In the rows, 128 means zero.
One turn moves every row onto another: examples first, then more rows asked
K275: [131 140 144 122 117  85 179 121 148 146 141 118  91 142 127 155 134 121]
K664: [132 141 135 142  81 112 158 125 160 158 128 155 104 140 131 139 118 117]
K987: [135 133 124 136 115 124 131 149 121 137 120 133 127 204 136 139 132 119]
K375: [112 117 122 111 128 117 125 111 169 108 120  99  99 124 128 142 156 146]
K580: [122 105 107 141 113 105 133 133 161 109 106 132 110 116 131 114 132 152]
K891: [118 123 152 133  84 170 148 129 132 167 134 130 130 119 126 143 142 121]
K112: [130 134 105 125 119  77 172 101 140 112 122 119 132 166 135 144 138 110]
K239: [126 123 103 116 127 119 127 130 110 141 128 105 170  93 131 152 144 128]
K965: [123 163 147 136  98 117 147 117 146 123 147 132  90 142 106 145 126  92]
K434: [126 123 130 137 122 101 130 137 119 134 125 121 128 204 132 141 129 127]
K42: [130 137 131 133 117 140 114 110 143 117 127 113 144 200 126 130 135 119]
K916: [138 151 139 113 130 125 138 133 109 147 138 110 127  74 132 126 148 124]
K145: [151 126 117 133 121 133 144 136 143 132 115 126 147 196 147 121 130 131]
K286: [128 139 105 124 116 149 127 140 162  94 112 123  95 120 127 121 149 121]
K481: [108 127 152 117 115 104 107 123 154 129 143  99 111  89 123 140 144 116]
K758: [127 146 142 129 115 121 119 121 108 145 138 121 133  72 121 117 137 124]
K154: [124 138 104 117 127 132 120 129 105 125 132 101 165  93 122 150 145 114]
K186: [125 120 137 119 134 108 147 114 151 120 143  96 117 179 133 113 131 157]
K756: [130 139 142 116 115 127 125 121 123 166 134 118 137  74 136 131 146 136]
K660: [125 137 145 113 120 146 147 125 104 146 124 118 183 111 140 147 145 113]
K122: [125 148 134 122 117 155 127 118 155 107 143 109 112 181 124 109 134 127]
K99: [133 115 144 132 121 128 192 149 104 149 136 112 121 116 125 133 140 130]
K902: [128 137 142 125 126 130 154 132  89 130 127 119 181 108 132 135 136 110]
K838: [138 141  97 129  93 114 161 112 156 131 109 144 139 167 148 140 135 103]
K370: [139 125 120 136 109 136 147 136 156 130 125 133 124 172 142  94 117 150]
K185: [131 118 132 130 120  88 141 158 143 130 126 118 116  83 137 117 129 125]
K622: [123 133 134 130 118 122 119 132 125 134 129 119 125 207 130 150 139 118]
K383: [115 130 151 126 116 129 136 113  96 138 130 120 186 108 129 141 135 114]
K189: [104 123 165 146 106 130 146 111 104 127 152 106 122 117  94 136 134 117]
K84: [137 123 128 134 138 104 141 119 129 113 128 102 143 196 127 124 131 133]
K871: [118 151 112 126  97 111 136  88 149 108 126 125 133 171 124 146 140  89]
K549: [126 130 100 126 115 134 117 132 110 136 125 117 173  90 126 143 136 120]
K710: [130 143 133 114 103 144 120 157 160 138 126 125 112  88 144 131 144 104]

K275 goes to K965
K758 goes to K756
And these:
K112 goes to K871
K286 goes to K580
K122 goes to K370
K622 goes to K987
K189 goes to K891
K660 goes to K902
K154 goes to K549
K710 goes to K185
K42 goes to K145

